Each path is a new rotation, seen through one point. The rows after it are directions, each followed by how far the rotation turns it, in degrees per step (0 if it stays put).
Each turn is a multiple of 5 degrees from 10 to 175, or 0.
Each row of a path follows its step; steps can be skipped.

step 0: [-1,-22,2,22,-4,0,11,13,-5,2,13,4,2,-10,-1,-8,7,-3,25,11,-6,-14,0,22,26,-8,0,-2,0,-7,8,0,23,-1,12,13,-6]
step 1: [15,3,2,-12,11,18,-4,-3,17,9,12,2,-5,2,15,7,-6,-2,-16,-3,-1,7,-7,-36,-11,1,-18,14,-5,-5,5,5,14,0,-7,15,-2]
step 2: [0,5,-18,-17,0,7,18,-4,-10,-3,0,3,-26,-5,-15,-9,-9,-2,-1,-9,13,3,2,24,11,0,24,-20,7,-10,17,4,0,11,7,-2,-2]
step 3: [9,-14,14,12,0,0,29,13,-12,-2,4,-11,-2,1,-4,11,20,-3,15,-1,-24,1,1,-19,1,7,-25,8,4,-3,0,-1,11,-13,1,1,0]
step 4: [5,-10,-27,-1,20,3,-19,-11,29,-3,-12,-3,-25,9,3,5,-15,4,-2,-12,6,7,1,-9,-7,3,11,-8,-8,-6,-11,3,14,1,-9,1,-7]
step 5: [-8,15,7,5,0,-5,23,-5,-15,-5,7,21,-8,10,-9,-18,2,8,11,12,2,-10,-3,4,3,5,-14,-28,2,-10,24,11,-9,-9,-4,-5,1]
step 6: [10,-2,2,7,-1,15,0,6,15,-4,-17,-9,3,0,6,-9,3,-9,1,-10,-26,-4,11,-15,-9,15,2,25,16,-18,-6,-4,15,2,9,-21,3]
step 7: [8,5,-8,-12,25,-26,-11,-20,-2,-3,-7,0,-21,4,-15,4,10,-1,-9,11,6,5,-7,4,-12,13,2,-17,7,18,4,-5,-6,9,-17,-2,-3]
step 8: [-20,6,5,13,-5,-3,20,-5,-5,-5,-17,-10,13,-1,7,-6,-7,2,9,17,-6,-6,15,10,9,-15,-7,-6,14,-17,-11,15,-2,-26,1,-14,-4]
step 9: [16,-5,8,3,15,-8,-32,7,20,-6,14,-9,13,4,3,-17,4,14,7,-5,4,2,-17,-9,-7,16,-3,16,15,-5,0,-12,4,4,-9,-10,0]
step 10: [-5,9,-2,-1,0,-1,-6,-12,-6,0,-7,8,-8,-3,-11,-1,-8,-6,-28,19,8,-16,17,21,-4,-1,-2,3,5,18,9,34,-7,9,-2,-3,-8]
Directions:
[3,0,3,-3,2,5,-3,1,0,5,-4,9,4,-3,-3,-6,-3,-2,-4,2,-2,-2,5,-3,-2,1,1,-1,1,1,9,-2,3,3,5,2,6]	80
[4,-1,3,2,-3,1,3,1,3,0,1,1,5,-1,-6,-3,6,-1,10,-2,5,-1,1,2,-4,2,1,6,1,-3,0,-3,1,-7,7,-1,-3]	125
[-7,-1,4,4,1,-3,-5,-2,0,2,8,2,-7,-7,0,-2,5,-4,0,-5,1,-2,5,1,0,2,2,-6,6,2,0,1,-2,-2,1,3,-1]	145
[0,5,4,6,-2,-2,1,-2,-2,-5,3,3,-4,0,-4,2,1,-1,-4,3,-2,4,4,-4,1,-9,-4,7,-1,-6,-3,2,2,-2,3,0,6]	145

step 0: [-1,-8,-4,6,9,-3,28,7,-16,18,-10,1,5,-4,-11,15,4,28,-2,-3,-8,-16,4,16,-4,-10,-3,14,2,-1,4,4,-11,15,-19,-11,10]
step 1: [-20,-3,-10,-3,-11,-10,-5,-7,-20,8,11,-5,8,-10,-1,5,4,-4,-4,-4,16,22,20,-3,-15,-9,-5,-1,-8,7,-6,5,4,21,-30,8,9]
step 2: [-9,5,1,-6,3,-7,10,-6,-16,3,5,14,7,2,-11,-1,21,-8,9,-12,-23,18,21,5,-12,-12,12,3,16,-12,-6,-19,-20,-7,1,-6,-6]
step 3: [-4,7,-6,3,-7,-14,-20,9,-8,6,-3,9,15,1,6,11,8,22,12,5,-27,-3,1,-16,-14,-20,-14,7,5,-13,9,6,7,6,-7,-15,14]
step 4: [-5,5,-16,-3,7,-2,0,13,3,6,16,-4,-4,13,11,-5,-16,-19,2,-1,-18,7,27,11,-27,-6,-15,10,8,7,-15,3,8,7,-5,5,14]
step 5: [11,-12,-7,-7,-2,-2,13,-3,-7,2,-15,13,11,8,-6,-1,5,5,29,-27,-18,11,-10,16,-5,0,-16,17,15,9,-10,-2,8,15,4,0,-4]
step 6: [8,10,5,-28,-19,-6,-7,2,8,0,-13,9,-5,8,4,5,12,15,12,-3,5,9,28,-12,-5,0,-5,9,-9,4,-13,5,26,1,-12,-2,13]
step 7: [-19,-4,2,-4,7,8,1,-5,2,16,2,-4,-1,29,-18,12,-6,-2,9,-11,-20,9,23,-6,-6,17,7,18,0,6,-1,6,5,-14,19,5,-1]
step 8: [-11,-23,4,12,-8,-6,1,8,-2,0,-25,-6,8,-5,-3,-10,23,9,2,-8,-17,-15,11,7,-10,2,-7,7,-7,8,5,19,28,3,7,-10,-9]
step 9: [-19,6,7,-25,-15,8,10,0,-4,-7,7,0,-10,2,-17,1,-1,-13,-2,-2,13,-6,21,2,-12,2,-24,-9,0,-11,-4,22,14,17,13,-9,3]
step 10: [3,-1,9,12,9,11,13,-13,-4,1,11,22,12,6,-2,10,24,2,1,-21,5,10,5,0,-15,12,-18,5,-2,3,-5,20,-7,-16,20,-7,-10]
Directions:
[-1,-3,1,-2,-2,1,0,4,5,-5,-5,-1,-2,9,-4,2,1,-2,-2,-2,3,1,-4,1,-1,0,2,-4,-1,2,-3,11,4,-5,4,-3,-2]	25
[5,-1,-1,4,-9,7,3,3,-1,-1,2,-1,3,0,0,1,3,7,5,2,-1,-4,-4,0,-5,2,6,-3,0,-1,2,-2,5,3,-3,-5,0]	135
[1,-6,-3,7,4,-4,-1,9,3,6,5,-10,1,0,-2,-2,-2,1,-1,-2,1,0,3,1,0,3,1,2,3,2,2,5,1,4,-3,4,-3]	100
[1,3,-4,-5,-4,3,-2,-5,0,-3,5,-8,-1,-1,-1,2,2,-7,-5,1,3,-2,2,1,-3,3,3,5,7,-5,0,1,4,-3,-2,3,4]	140
[2,-3,6,-2,-4,-9,-4,1,-4,1,5,-1,-2,4,0,0,1,6,-3,6,-3,4,0,-2,-2,7,1,0,1,0,2,-4,-2,-8,3,-1,0]	85

step 0: [23,15,-6,-7,2,-15,-7,12,10,12,-9,-11,-4,9,-8,-6,26,-7,-2,0,-6,-4,-9,-18,-12,-2,-9,-15,0,14,-4,-3,16,4,8,8,-16]
step 1: [-7,-5,11,-15,-1,12,-1,10,-2,-5,8,-1,-19,6,-17,-1,3,8,4,-18,21,-7,-17,-5,-4,19,12,12,10,-1,-15,3,2,-11,4,25,1]
step 2: [-14,24,8,0,-6,13,-11,-18,10,-3,-1,5,15,2,2,-26,-3,-1,10,5,3,8,-9,-8,-4,-4,7,1,14,-14,27,-6,11,-15,-5,7,4]
step 3: [-13,16,6,-9,-4,-1,11,18,7,-7,5,-4,7,-10,13,7,21,-7,11,1,-1,10,-7,-16,-4,7,-17,0,-10,11,14,27,1,10,9,-8,-17]
step 4: [-6,-17,8,1,-7,12,5,-4,-17,-25,-10,-11,1,-11,14,2,-4,-4,2,14,9,-8,-25,-7,-4,11,-1,5,-6,6,-21,11,-9,-7,-16,10,12]
step 5: [13,11,-17,6,-32,9,-1,0,-18,2,3,-3,22,12,-7,-11,-5,2,5,22,-8,18,-5,12,4,-1,-7,-7,18,5,7,-2,-1,1,-8,-1,10]
step 6: [-9,-5,8,-8,-25,-5,-23,11,3,-2,-1,1,-14,1,3,15,3,-14,4,-14,3,0,3,20,5,5,-20,-5,4,8,-3,9,6,27,-3,-15,-10]
step 7: [8,-15,-4,-7,1,-4,-8,-10,19,-12,-12,-16,-9,13,1,-5,-12,-16,13,12,4,-16,-11,3,26,-3,3,11,-19,7,-2,-12,7,2,-6,13,13]
step 8: [13,10,-17,10,2,-8,-4,1,-17,2,1,18,-4,17,-3,-6,9,-13,26,1,4,9,18,-6,6,-3,3,-3,11,21,8,-3,-2,2,17,23,6]
step 9: [-12,-11,10,5,-4,-8,-16,-1,15,8,-20,-4,-2,-13,1,6,10,1,26,-21,3,-10,8,4,-21,7,13,3,21,3,-8,14,4,5,7,0,5]
step 10: [16,-8,-11,-4,4,-6,2,-30,16,10,13,-14,8,1,-6,-7,-5,-10,10,1,12,-1,-27,-6,-10,1,3,21,-6,-2,11,11,-5,-14,7,-6,-3]
Directions:
[7,3,4,0,-2,4,3,-5,-4,3,-2,2,3,3,4,-2,5,2,3,-5,-3,8,1,0,0,-1,2,-1,-4,6,2,-6,1,5,-1,-1,-6]	130
[2,1,3,0,3,-7,2,-1,5,0,-2,-3,0,-5,1,1,5,2,0,-3,7,2,-4,5,0,-9,-7,-2,-1,1,2,4,5,2,-3,-2,2]	110
[7,5,-3,6,4,-5,-2,0,0,0,8,-4,1,1,3,-3,0,-4,1,8,2,6,2,-3,4,2,2,-3,4,-4,0,1,4,-2,-2,-2,-3]	135
